Each row is where one point has got to under a steady rotation. How many steps took it there?
The counts run from 0 to 234.
[ -6.3   7.4 -15.0  12.0  -8.4  12.8   0.6  -7.2   1.8  23.9  14.2 -19.5
  -2.2  -4.9   1.6   6.7  10.6 -21.0  19.4 -16.5  -5.1  22.0   4.4   4.9
  29.5  -8.0 -10.0   1.6   1.4 -20.1  33.2 -30.9]
67
[  6.3   8.0   6.4   0.5  -5.4 -21.4  12.1  -5.0  23.0   0.8   5.7 -12.2
 -21.0 -14.2 -10.6   1.2  -7.1  -2.5  19.9   9.8  11.0  31.9  24.7  26.5
 -20.7   0.4  -8.7  -8.3  17.4 -22.9  12.9  20.4]
149
[ 20.3  15.5   2.0  -1.0  -2.7 -21.2 -23.3   0.7 -17.4  23.4  10.7  13.1
   6.2  -0.6   0.0  16.5 -20.7 -22.3   4.2  -3.9  -3.3  32.7   9.6   2.8
 -28.4  17.5  14.8  -5.4  19.1  -1.9   1.6   0.7]
77
[  1.3 -14.8  11.4  -7.6  -5.7   2.9  -5.5 -35.9  16.2 -22.1  15.8 -17.3
 -29.8  -2.5 -22.3   3.3 -17.3   3.5  13.0   2.0 -13.6   9.3   9.3  18.5
  -4.5  -0.7  17.9  11.9  -6.9 -21.0  13.9 -18.7]
60
[-30.4 -11.0   5.0  29.9  12.3  24.7   8.8 -25.0  -8.5  22.7  18.9  -5.0
  19.8 -21.4  -1.4   3.1  10.4  -4.9 -15.9 -21.8  15.5  -4.7  -2.0  -9.8
   8.1   8.1  -1.6  -2.3 -19.8  -2.6   1.2 -22.5]
175
[ -5.4   5.7  -3.8   6.2  30.6  17.5  -9.3 -13.3  39.8   6.3  18.5   8.9
   7.4 -10.0   3.5  -4.7  38.7  -3.1 -18.8  -8.8  28.6  10.0   7.1 -17.3
   0.2 -11.2   0.9  -9.0  -7.8 -18.6   3.3  -2.8]
177
[  8.6  -1.8   7.8 -11.3  -3.3  18.6   5.7   8.3  20.9  -4.8  -2.1 -22.8
  -0.8  20.3   8.2 -10.1  28.3  -1.7  21.0 -15.1  -6.2  22.5  33.2  23.0
   0.9 -25.8   3.5  11.9 -11.1  -4.6   2.9   9.5]
209
[  7.9  11.5 -19.7  -3.9  -1.1  24.0  -9.3  -6.7   6.2  -3.7   0.4  20.3
  22.7 -30.0   1.6   3.1  -9.3  -7.4  -3.8 -22.8  -3.9   6.1  10.5 -26.4
 -27.5  -1.2  -9.3 -27.7  -4.8 -17.3  -5.5  -7.2]
19
[ 22.3  -9.8   9.4  10.8  -9.4   4.1   4.0  -1.2  -5.2  30.7  10.4 -17.3
  23.9  -4.4 -14.8  -3.1  12.3   0.3  16.7  -1.6   2.5  -7.9  13.7 -26.7
  33.1  -6.0  30.5  -9.9 -22.8   5.8  -6.3  -3.8]
124
[ 28.3  11.8   9.6   4.5  17.2   0.4  -9.4 -20.6  10.7  -1.8   5.6   5.6
  -4.2  20.8   1.4  17.8 -33.6  -8.1  13.8 -10.7  19.0   0.7   9.5 -25.2
   8.9 -16.7  14.8   4.5 -21.6 -28.2   3.1  18.4]
197
[ -3.5   0.0   5.4  12.9  -6.3  -0.5   7.8   7.2  -9.0  13.7 -14.3 -24.2
 -37.1  -4.1  -6.3  -9.7  -8.3   6.3   2.3   6.5 -22.0  26.7  10.2  36.9
  -6.2  -0.4 -14.9 -23.8   6.1   0.1  10.6  -8.6]
151
[  2.0  -0.9  29.0   9.4   2.2   5.6  12.6  -8.5   6.8  22.9   3.5 -20.3
   7.6  33.4  -1.8  -9.3   8.0  -1.3   9.2   5.0  12.9   7.2   5.4   8.3
  24.3 -23.2  16.8   2.7 -33.1 -14.6  -4.9  18.4]
121
[ 19.2 -13.6  -9.4 -21.4  31.3  13.4 -16.3 -11.9   4.6   3.9  -1.1   9.5
  -1.6  -0.7 -15.7  27.4  -4.3   7.5 -37.0  -9.1  -4.7  -2.3  -2.0 -25.4
  -7.5   9.0  -6.7 -26.6 -13.0 -14.3  12.5  12.5]
108
[  2.7  18.2  16.9  28.1   2.8  -7.8  -9.8 -16.9   7.4   4.8   5.4   6.8
 -10.4 -28.8  10.4  -3.5  -9.0  10.5  13.2  -0.6 -10.7  20.4   4.3  11.2
   8.5  12.3 -12.4  -8.7  25.1  10.7  -6.9 -33.5]
7
[-16.6 -10.1 -11.1  -3.5  23.5   5.7 -30.9   3.7  -8.4   9.8  -2.3   1.0
  -7.5   2.1  -4.4  -1.7 -18.2  10.6  -3.5  -4.4  -5.6  33.2  -0.5  -7.4
 -26.0  27.0  -1.9  -1.0 -10.1  23.4 -22.4  20.3]
25
[ -6.3 -14.7 -17.5  29.6  -1.2  -7.6 -12.5  -2.5  -2.4   1.2   2.4 -29.7
 -19.4  15.7  -7.2 -17.0 -25.0  -2.2  21.9  -3.2  -2.5 -16.4  13.7  -5.2
  10.0  24.0 -12.8 -16.5  -6.5 -11.0  15.6 -16.4]
143
[ 23.0 -21.6  32.7 -12.3 -12.1  13.1   3.7 -12.0 -16.0   4.0  13.8  10.8
  17.9  -4.5  -3.2   5.0   9.5  -9.8 -15.5 -34.4 -17.0   9.4   2.6 -20.5
  12.6  -2.9   7.1   9.9  -0.9   2.6  22.7  13.1]
48
[ -3.0  -7.5  -2.5   7.4 -12.3   6.1 -11.2 -19.1  -8.7 -32.4  -0.9 -15.3
   9.1   9.3 -11.4 -16.4 -10.2 -14.6   0.6 -15.3  -4.5  -2.7  28.9  -4.6
   4.0  -5.8 -13.5   7.7  -2.0 -25.2  34.2  -7.0]
139
[  1.5   8.6  -8.6 -18.3  13.9   6.9  -8.3  10.6  21.0 -12.5  -9.8   1.1
  10.5  -6.8 -13.5 -13.2  -9.9   1.1  10.3   0.2 -13.9  21.1   3.3  -2.5
 -42.3  14.6 -20.4 -11.6 -11.4 -15.8 -27.1  14.2]
22
[ 12.9  17.9 -25.6  -4.3   6.8  23.2 -22.3   6.8  16.9  13.7  -4.2  29.3
   5.5 -12.0  23.0  -9.9  -0.4   4.0  -0.9 -30.5  -0.5  14.5   1.1 -30.8
 -21.2  -2.7  -2.8 -24.4  -7.6 -10.8  -5.3  -5.3]
18
[  0.9  18.5  20.8   9.6  -4.4 -20.4  -7.4  10.6  -2.1 -11.3   3.8  -9.2
  22.6  17.1 -14.3 -11.0 -28.1 -17.5 -12.3  -3.8  -7.2  24.8  22.6  27.5
 -17.4  -8.4  -7.5   9.5  10.8   7.3   0.4  12.8]
81
[-14.3   6.8  13.3  25.3  11.8 -32.5  17.7   3.2  13.2 -10.1  -3.1  -6.9
   5.2   5.6 -10.4 -18.0  -3.4  -7.2  -8.6  -6.5  22.2  11.7  17.5   3.7
   7.0 -16.4 -15.2 -11.1 -12.0 -28.8  28.2  11.6]
229
[-10.5  -4.1   5.7  -3.9  33.9  21.0 -15.5  -9.1  18.0  -8.9  11.3  -3.1
  11.2  -8.4  -4.4  17.0   2.0   7.0  -8.7 -11.3   8.6  32.0   8.2   7.2
   0.2   1.2 -20.2  21.6   9.7   1.2  10.3  29.0]
29
[-14.5 -15.4   3.2  17.8   4.1 -44.1  -5.0   2.2 -18.1  -8.7  -9.5 -15.4
   1.8  -5.1  -8.8 -17.3  -9.3 -23.6  19.4  -2.1 -15.3   8.7   8.6   3.1
  -9.1  30.0 -18.5  10.9   1.9   9.8   6.1  -6.3]
222
[  1.6   2.8 -22.0 -16.9   0.6  17.0  -5.3  -4.3  19.8  -3.8   0.3   6.5
  10.2 -18.2 -15.5  17.0 -32.5 -13.2 -13.5 -16.7 -12.1   1.7  29.8 -19.4
 -34.4  -8.1   4.7 -23.9  -7.3  -8.0  -6.9  -2.9]
20
[ 14.5  20.9 -17.4  -4.7  -3.0 -17.2  -9.5  24.2   0.6  20.5   1.7 -16.9
   9.8  11.2 -18.6 -14.8   0.6 -17.1  11.8  17.1  -4.2  18.5  17.4  -2.2
  -7.2   3.1  14.6 -26.9  -5.9  -4.0   0.6   2.9]
73
[ 13.0  -3.5  17.8   9.1  20.4  -2.6  -4.3 -18.1 -10.7 -10.0  17.9  11.6
  23.5 -31.7   4.9  18.6 -14.3  11.7 -21.4 -25.0  -8.0   4.2  -3.3  10.0
 -38.6  19.9   1.0  -3.6   9.4  -4.3  -4.8 -13.5]
167
[-12.3 -13.0   5.4  26.0  -3.8   2.6  15.5  -5.6  16.0   9.3  13.8 -14.2
  -4.6  -3.4 -10.4 -17.2 -22.6  12.1 -17.3  -1.8   7.9 -14.1  26.2   1.2
 -30.9   7.3   8.5 -30.5 -13.2   5.0 -23.8   3.5]
92
[-14.8   1.6  -4.4  -3.6   1.4  14.0   1.6   1.1  -1.4 -13.5  -7.1 -14.1
  10.3  -2.3 -13.7  -5.6 -41.0  -6.3  11.0  -5.5 -20.2   8.7  -4.5   3.0
 -41.5  26.9 -18.1 -11.7 -18.2 -12.6 -30.2   9.4]
23
[ 14.2   2.8   9.1   7.3   9.6 -14.1  -5.6  -2.9  24.0  -3.4 -10.1 -21.4
 -22.0   9.3  -3.7   2.4 -26.5   9.2  43.4   8.5  -6.4   3.2  17.7   9.6
  -1.2  -4.8  18.5  14.7 -23.7   4.0 -25.3   7.2]
201
[ 21.2 -13.8   0.4   1.7  10.4 -14.1 -21.9   3.0  10.9 -14.3   2.7   0.4
  -9.2  24.5  11.5 -28.0   7.8   9.2  21.3 -14.7  -9.4 -12.7 -10.1 -22.5
   9.2  19.4   9.9  -3.1 -28.1 -15.9  -2.0  -5.2]
54
[ -9.2  17.5  -5.6  23.7 -20.3  27.4   2.6  17.8   6.8  14.3   0.7  -5.2
  22.8 -13.3   5.9 -34.8  -3.8   5.5   8.6 -18.7 -12.2  11.0  -1.0 -14.4
   7.6   3.0 -18.5 -26.7  -6.7   0.6 -11.7 -12.3]
15
[-28.2  -2.6  -7.5   8.9  30.3  14.8 -10.3 -12.6 -21.6   2.5  -1.8  -2.6
   6.0 -21.8  -1.7  17.7 -22.2 -10.9   5.0 -17.7 -13.6  20.3   2.0  -6.6
 -13.5   8.5 -23.3  19.9  -9.3   3.9  -0.5   3.5]
27
[  7.8 -16.7   5.6  -2.8   0.9 -16.3  -8.3  10.8  26.9 -11.9   3.8  -9.4
  -7.4  42.3 -12.6 -22.0 -11.1   4.1   2.2 -13.9 -14.0 -12.6  -2.3 -14.2
   4.0   7.2  16.9  -6.2 -33.1 -11.3   7.1   3.5]
53
[ 45.7  -8.3  13.4 -12.7  -9.9  13.1 -12.0 -14.7  16.0  18.4  16.3  -5.5
  14.8  -8.9   2.9  11.1  18.2  -7.7  23.9  -6.6 -14.8 -12.4  13.1 -13.5
   1.4   6.5  17.2 -10.6   5.0 -12.8  -6.0 -18.5]
127
[ 12.4 -11.0  10.0  -2.5 -20.4  29.7  14.7 -25.3  -8.1  -5.4   7.8 -20.9
  10.2 -24.5   1.0  12.0  11.9  -1.7  20.1 -15.4 -10.7  20.0  35.1   9.5
   3.5 -15.5   5.4  13.2   2.5  -1.8   9.3   0.7]
207
[  7.9 -14.9  12.2  -8.7  29.2  -1.8 -10.3  -4.5   9.8  -7.7  -0.6 -16.0
 -11.0   4.5 -30.8  11.9 -18.0  15.1  -7.5  23.8 -20.3   4.7  -6.7   5.3
   4.6  26.7  -4.1 -12.2 -16.7  -1.4 -17.9  19.1]
112
[ 30.4  -7.9  17.1 -28.6 -11.9   1.5 -16.3 -10.5  18.8  12.0   2.5   3.5
 -12.1  23.7   4.1  -6.5   5.5 -10.7   4.0  -3.2  -8.0   4.9  22.5   1.3
 -22.1 -16.4  30.5   3.5  -7.2  -7.7 -13.9  -4.6]
129
[-12.8  15.6   3.0  22.2  -2.5 -21.5   6.5  23.3 -12.1  26.0  -9.2  -7.0
 -12.9 -16.1  20.2  -3.5  -0.4 -11.4  12.6 -25.6 -15.3  28.7   3.8   4.9
   3.3 -11.7 -16.7   0.0  -1.6  18.9  15.5  -7.9]
154
[-15.1   7.5  21.8   6.8  31.5  -9.9 -12.0 -14.2  16.7 -26.1   3.8   2.6
   0.8  -4.4  -0.3  -2.6   1.0   6.0 -25.7  -8.6 -12.1  22.9   2.3  23.7
 -35.1  -9.4   4.3   4.3 -11.4   2.0 -11.9   3.7]
169
[ 21.4  -2.3  23.5 -17.3  13.1   0.6  -8.6  -4.4  15.0 -24.1  -6.5  10.9
   3.0  15.6   6.2 -15.4  27.6 -10.2  -5.5 -27.8 -16.1  -2.4   4.8 -17.3
   6.7 -24.4  -7.5  11.0 -24.6 -11.9  16.4  -0.1]
50
[ 33.3 -11.7 -10.3 -22.0   3.0 -15.1 -15.5   7.1  19.8  -7.0   7.3  -0.5
   4.1  18.1  14.6   0.0  12.6 -13.1   8.5 -12.3  -2.3   5.9  23.6  -1.6
 -34.5  17.3  -1.2 -10.9  17.8 -22.3  16.9   2.9]
217
[ 10.5  -0.4  -3.8   3.9  -8.5   3.6 -19.0 -25.6 -16.0 -26.3   1.4   3.8
   8.7  11.1   7.7 -18.7   8.3 -11.1  11.5 -21.8   6.7  17.7  13.2  -7.8
  -0.3  -5.5 -16.6  16.1  -2.2 -26.8  34.5   4.1]
138
[  0.6   6.8  28.9  -9.5   3.3  10.4  -2.3 -10.1 -16.7  -6.1 -25.9  -0.1
 -13.3  15.3  -5.6 -14.9  -9.0 -27.5  -5.0  -1.7 -16.4  18.9  -7.3  -5.5
   9.0 -17.0 -21.4   0.8 -33.8 -11.6  -6.9  15.4]
190
